Turns in one plane each, and the order they were made in; the first pair answered
ruv (before => after):
 -2   7   6   6   0  -2   6   2 -11   1   1   0   0  11  11 -10  -8   6  -9  -8 -11   2   8  -4  -3  13   9  -8   0  -2   4  14  13  -3   9  -7 -13   4  -5  14   5 =>  -4   6   3   7  -1  -4  11  -3 -11  -4  -6  -3  -6  10  15  -5 -11  14 -10  -8  -6   8  10   0   1   7  16   4   0   6  -1   7  14  -2   5 -10   0   6  -3   7   5
-12  -9  11 -10   2  -9 -13 -12  11 -13 -12  -5   0  -3  13   3  16 -15  -2   6   6  -4   3   4   4 -19  12  19   0   2   7 -31 -10  -7 -13   3   8  -4  11  -8  -9 => -10 -13  12 -16   3  -3 -17 -11  17  -9  -5  -5   2  -7   4  -3  24 -23   1   7   4  -8  -1   0   1 -18   1  12  -3  -2   8 -27 -12  -6 -10   6  -2  -6  13  -1  -9
  6  -2   0  -5   2  17   1   1   0  10   8  -1  -2  -5 -10 -12   8  -6   7  -2 -16   5  -9  -3  -4   5 -16 -12  -1   2 -10  17  -6  -7 -10  -1 -14   5   0  13  -9 =>   7   3   3   0  -2   8   0  12  -3  11   6   7   3   4  -3  -7  -2   2  -2  -7 -18   2  -3  -3  -8  12  -8 -17   1  -3   0  21   2  -6   0   6 -17   1  -8  17  -4
mapal (before => after):
-11  18   8 -22  -1  10  -2  13 -12  -4  15   0 -24  24   7  -2 -11   5   6   2 -28   3  14  11  -3  12   0 -12 -12  -5  -7  -4  -4   1  14  -4  10  13 -14  -4 -14 => -12  18   7 -22   8   8  -5  12  -4  -8  13   0 -18  23   1  -8 -12  -3   7   8 -28   5   8  11  -7   3  -2 -12 -16  -6   1  -5 -12  -1  15  -4  15  15 -13  -4 -15
 -4  -7   6   4  -4   1  -4  11 -10  -1  10   6  -2   7  11   6  -4   8  -4  -8  -3 -10   9   5  -5  14   2  -4   6  -4  -6   7   6   5   5   7 -16  -8  -4   4  -2 =>   1  -7  -6  -8  16   1  -8   0   9 -12  10  -1   6   1  -8  -6   3  -8   6   5  -1   3  -9  11 -10 -10  -2   1 -11  -5   1  -1 -13  -6   8   9  -4  -7  -3  -5  -4
  2   7   1  10  -5  -1   1  12  -4   5   4  -8  -8   0   5   3   7   0  -2  -1 -13  -3   6  -7  -1  20  -5   0   4  -1 -11  14   6   6 -12  -8  -3   2   1  12 -11 =>   7   8  -7   3   6  -7 -11  12  11  -5   6  -8   2   0 -10  -8  10 -16   3   5 -11  -2  -5  -5  -9   7  -8  -4  -8 -10   5  12 -11   2   1  -3  -1  -3  -2   9  -5
 13  -4  -4   0  -2   1  14 -17 -16  -2   3  -9  -4   6  -2  -4  -3   1   4   4  -5  18  -6   9  -3   8  -8   0 -11  10 -21   3   5  -2  -1   7 -12   6   1  11  -3 =>  16   0  -1   4  -6  -6   4  -9 -16   1   3  -2   8  11   3  -5  -7  -1   1   0  -6   7  -4   2 -11  18  -6 -12 -11   4  -8   7   7   0   9  15 -22  -3  -5  15   3
zom (before => after):
  1  11   1 -11 -12   5 -11  -2 -13   9  -5   3   4  11   5   1  -2  13  -4 -12   5 -19  -4  -8  -4   5   4 -11  -7  -5  10  -7  12   0  21  20   4 -14  14 -13   0 =>   6  14  -5 -11 -10   6  -6  -2 -17   7  -8   5   4   9   5  -1  -8  21  -3 -14   2 -10  -6  -2  -6   5   8 -12 -10  -1   9  -4  13  -2  19  20   6 -12  15 -13  -2
  9   6 -12  -7  11  -9   6 -14   3 -14  -7   1   7  -2  -3  -8  -3   5   9   4   8  14 -18  20 -14 -12   7  -5 -20  13   8  -6  -4  -9   2   0  21   7  -7  -7  -4 =>  -4 -11   7  -3  -5 -11 -14  -9   9  -1   4  -2  12   2   3  -7  16 -27   2   7  28 -24  -9  -3  -8  -2  -5  -8   4  -3  10  -7   1   2   5  -1   5  -6  -2 -10   6
  2  10 -10   2  19  -6  -5   3  16  -8   1  12  19   2 -12 -22   3  -3   8   9  -3  -7  -6  -8 -14  -4   5  -7   1   2  25  -1 -11  -8  21  14  -2  -9  -9  -2  -8 =>  -4   3   5   7   5  -3  -8  14   9   4   8  12  18   5  -5 -16   7  -6   6   4  -1 -24   5 -21  -8  12   1 -11  15  -2  19   5   1   2  17  13 -17 -13  -7   6  -4
Then:
(2 to 4 turns a pair)
-14 -15   9   2 -14   4   7 -15   5   9   4  -8  -1  -2   1  -5  17 -27  -1  -5  19 -10  -1  -7  17  -6  -3  14  14   0 -21  -4   8   5 -17 -10   2  -1  10  -8   4 => -15 -13  12   5 -17   2   3  -9   2  11   7  -6   1  -2   6  -1  13 -24  -3  -7  18 -18   4  -8  16   2   2  10  17  -3 -19   1  13   7 -11  -6  -5  -4   5  -3   6 -> mapal, mapal, mapal
 -9  -6  -5  -1  -5   1   6 -10  -1  -5  -2  -2  -5  -2   9   5   2  -3  -1   2  10  -3   3   0   9  -7  10   8  10   3  -8 -11   2  -1  -1  -3  16   2   3  -8  -2 =>  -7  -6  -4   0  -5  10   9 -10  -5   4   4  -3 -10  -6   7   4   2   5   1  -1   2   1   3   0  11   1   2   0  10   8 -15  -2   2   0  -8  -5   5   5   3   2  -9 -> zom, ruv, zom
  4 -10   3   2  10  13  -2  -8  -1  10  23 -16  -9  -2 -13  -9  20 -29  -6   0  -7  -6   0  -3   3   9 -29   5   3  -6 -25  -8   7  -1 -23 -14  -7   0  15   0  -9 =>   4  -1  10  15   0  -2 -10  19 -14   8  21  -2   3  11   7  -4   2 -17 -19 -11 -11 -22  16  -9 -10  33 -13  -7   9 -16  -6   4  20   5  -4  -1 -17 -14   2   7   2 -> mapal, ruv
 -9   1  -4  -3  -3 -20   0   6   0 -18   5  19  11   1  -4  -7 -15  11  10   3   9 -13   4  20 -13   6   6  10   6  -3   8 -16 -14 -16   1   7  16  -7  -9  -1   2 => -10   1   4   1 -13 -18   2  11  -9 -10   6  18   6   5   4  -4 -15  18   5  -2   4 -22  12  16 -11  21   4   9  14  -1   3  -9  -5 -10  -2   7   4  -9  -9   9   2 -> zom, zom
 -7  -7   4  -7   1   1  10  24  -3  12  17  -1   1   2  -8 -12  17 -20   4  12  11 -28  -3   0  22  35  -6  -8   5   2  12  10  -6   8   3  -6 -14  -4   6  10   4 =>   4   9 -12  -4   9  -3  26  28 -14  -3   4  10  -3   4   0  -6 -11  16  -1   9 -10   2  -2  21  14  36  13  -5 -11  11  18  10  -1  -1   7  -4   0   4  -2   9   0 -> ruv, zom
  3 -15   7   6  -3 -12 -10   0  -6  13 -30  -3  -5  12  16  -1   0   1  -8  18  13  11   4 -22   0  -1   8  13  10  -8 -16 -11  10  -2   6  -4  19  -4 -12 -12  22 =>  12  -5  -3   2   8  -8  -1  -1  -7   7 -33  -2  -3   6   8  -5  -9  14  -3  17   1  31  -1 -10  -7  -4  10   9  -5  -2 -14 -10   4 -10   6  -2  23  -1 -16  -8  18 -> ruv, mapal, zom, zom
-13   7  -1  18  -7  -2  -4  17 -11  20  -7   8  12  15  17  -6  -2 -13   6   0 -15  -2  13   5   8  36   0  -4   1   7  17  -1   7  13  29  17  -6  -7  -2  12  18 =>  -4  13 -22   9  11   5  14  -1  -6   6 -18   4   4   3   4 -11  -7  -1  15   6 -18  32  -3  26   6  11   3   8 -19  20  10 -13  -8   2  19  12  16   7   0   4   9 -> zom, mapal
  6   3  -8  -4  -7  -3  14  -4   1  -7  -4   0   2   6  10   7  -5  -2  -7  -2   8   9   2  12  11 -14  12  14  -3   3  -4 -11  -7  -4   2  -7  17   3  -7 -12   5 =>   9   8  -9 -10  -5   8  22  -4  -5   5   5  -5  -4   0   2   3  -4   5  -2  -6  -6  18  -3  13  13  -7  -1   7  -6   9 -16   2  -6  -4  -6  -7   4  10  -5   0  -6 -> ruv, ruv, mapal, zom
 -7  -8   3  -3  -3   7 -17  -3  19  11  14 -11  15   1   0  -5  30 -31   4  12   2 -17  -9 -19 -26  10  -8 -19  18  -8  -1  10  -4   7  -2   2 -19  -5   6   7  -6 =>   4  14  -9  11  -4  -8   4   7  -2  -7  -6   7   9  14  28  14 -14  20 -11  -2  -6  12   7  10 -34  20  36  -7   7   2  11   5  11   3   8   5   7   0  -9  -4  -2 -> ruv, ruv, zom
  2   4  17  11 -11 -24 -16  11   3 -14   3  -4  13  21  15  10  -2  -8 -18  -7  11  -6  12  -2   0  -2   8   1   9  -5  18  -8   9   3  17  13   7 -14  -4  -6  13 =>  13   9  -1  -2  10 -18  -8  -2  12 -24   1  -6  11  11  -2  -2  -2  -3  -8   1   4  24  -5  15  -5 -24   7   2 -14   3  16 -12  -7  -8   9  10  20  -3  -2 -11   6 -> zom, mapal
-10 -10  11   1  -2  16 -14   4   7  12  14   3   1   9 -11   0  19   5   0 -10   3 -19  16   5   6  28 -18 -24  13  -7   3  21  10   8  10  16 -35  -7  14  18   0 => -16 -18   1   0  -1  18   8 -26   6   2   3  -9 -22   2  -9  11  26  14   3  -3  22   2  13  18  25  -1 -10  10  15  13 -23  -8  10   5  -9   0   5   5  27  -9  -8 -> ruv, ruv, ruv, ruv
  2  -7   0   7 -10   1  -2   6  -9   3  22 -22  -7 -15  -1  20   6 -13 -10 -22   7  -2  23   2 -11  11   6 -13   9  -5  -8   6  -3   0 -10   1 -21  -4   5  -2   6 =>   1  -7  -2   9 -10  -1   1   3 -12  -3  17 -21  -9 -12   6  26   2  -5 -12 -24   9  -1  28   5  -8  11  13  -5  10  -3 -10   0   0   0 -12  -1 -11  -2   7  -8   6 -> ruv, ruv
